In the data rows, 128 means zero.
Some points, each followed by its number:
np.array([145, 103, 107, 94, 106, 155, 152, 108, 131, 140, 144, 103, 131, 133, 105, 157]) 0
np.array([112, 144, 145, 151, 165, 176, 108, 122, 146, 92, 141, 70, 122, 101, 110, 129]) 1
np.array([72, 128, 165, 217, 174, 107, 8, 70, 188, 125, 121, 68, 101, 154, 161, 148]) 2
np.array([134, 143, 115, 131, 142, 92, 144, 141, 135, 130, 101, 140, 158, 135, 138, 124]) 3
np.array([194, 16, 82, 53, 15, 197, 139, 67, 77, 195, 195, 150, 69, 169, 139, 209]) 4
np.array([133, 162, 124, 127, 151, 127, 159, 152, 121, 116, 110, 130, 161, 108, 113, 93]) 5
np.array([170, 153, 146, 125, 132, 137, 171, 144, 93, 131, 82, 215, 147, 141, 185, 112]) 6
np.array([133, 113, 141, 85, 98, 72, 119, 154, 105, 149, 132, 179, 123, 139, 156, 144]) 7
np.array([128, 158, 152, 170, 147, 243, 86, 80, 116, 65, 162, 78, 83, 85, 134, 113]) 8
np.array([178, 117, 160, 57, 147, 250, 174, 39, 59, 246, 53, 144, 104, 223, 148, 102]) 9
np.array([123, 136, 130, 158, 180, 64, 141, 158, 160, 109, 100, 144, 170, 137, 143, 109]) 10
np.array([169, 107, 141, 142, 90, 131, 43, 63, 126, 126, 149, 162, 54, 163, 244, 174]) 11
np.array([81, 100, 123, 110, 68, 0, 95, 185, 140, 164, 146, 182, 118, 164, 145, 188]) 12
np.array([106, 151, 110, 183, 163, 84, 157, 174, 178, 103, 110, 99, 193, 111, 94, 114]) 13
np.array([104, 102, 137, 118, 106, 57, 113, 168, 144, 131, 153, 167, 134, 146, 138, 168]) 14
np.array([192, 102, 53, 40, 52, 212, 148, 44, 72, 201, 135, 55, 102, 148, 72, 151]) 15
np.array([104, 161, 111, 196, 151, 1, 136, 185, 155, 124, 72, 132, 210, 116, 118, 93]) 16
np.array([93, 143, 151, 114, 195, 150, 134, 127, 114, 172, 100, 84, 113, 130, 102, 71]) 17
np.array([49, 125, 163, 144, 231, 124, 141, 129, 183, 182, 92, 44, 122, 184, 94, 82]) 18
np.array([141, 139, 134, 104, 100, 121, 145, 153, 119, 118, 137, 146, 134, 109, 113, 147]) 19
np.array([14, 150, 126, 131, 109, 0, 111, 255, 124, 91, 188, 75, 155, 34, 0, 101]) 20
np.array([156, 66, 89, 61, 45, 130, 129, 76, 118, 167, 174, 124, 89, 152, 111, 189]) 21
np.array([89, 98, 159, 139, 222, 111, 121, 128, 179, 191, 96, 89, 125, 196, 137, 110]) 22
np.array([190, 129, 98, 149, 25, 139, 6, 30, 85, 126, 190, 111, 35, 121, 192, 169]) 23
np.array([128, 194, 139, 194, 174, 236, 97, 114, 140, 62, 121, 28, 123, 64, 74, 92]) 24
np.array([68, 95, 156, 142, 108, 90, 156, 231, 161, 53, 176, 187, 134, 96, 111, 155]) 25
Which two points above are nearest to each new point by angle, seen from the average point of the numbered points? Their numbers follow each, nearest first.
np.array([166, 110, 136, 116, 114, 167, 109, 103, 131, 101, 154, 155, 89, 131, 183, 143]) 11 23
np.array([135, 101, 135, 104, 157, 183, 177, 105, 156, 148, 121, 118, 129, 161, 125, 123]) 9 0
np.array([146, 143, 146, 137, 125, 167, 99, 100, 114, 116, 135, 114, 101, 121, 153, 132]) 8 23
np.array([140, 125, 135, 91, 151, 172, 149, 96, 125, 188, 96, 121, 126, 178, 139, 127]) 9 15
np.array([123, 131, 164, 204, 141, 147, 60, 76, 177, 123, 100, 117, 112, 183, 182, 161]) 2 11
np.array([66, 119, 98, 149, 84, 6, 110, 195, 141, 129, 165, 123, 145, 100, 84, 157]) 20 12
np.array([105, 107, 151, 130, 127, 110, 156, 176, 153, 94, 144, 164, 148, 108, 121, 136]) 25 19
np.array([79, 131, 126, 120, 107, 68, 134, 216, 144, 79, 176, 106, 151, 81, 66, 116]) 20 25
np.array([136, 131, 126, 126, 131, 156, 113, 117, 133, 111, 149, 98, 118, 114, 123, 133]) 8 1
np.array([116, 135, 128, 99, 90, 154, 190, 207, 119, 43, 167, 145, 150, 50, 55, 134]) 19 25
np.array([113, 127, 128, 121, 124, 89, 140, 166, 156, 104, 146, 112, 151, 106, 93, 139]) 20 25
np.array([148, 144, 138, 122, 153, 127, 151, 137, 123, 128, 93, 164, 150, 130, 157, 106]) 6 3
np.array([124, 141, 108, 110, 75, 49, 105, 159, 103, 151, 143, 142, 151, 116, 92, 151]) 12 14
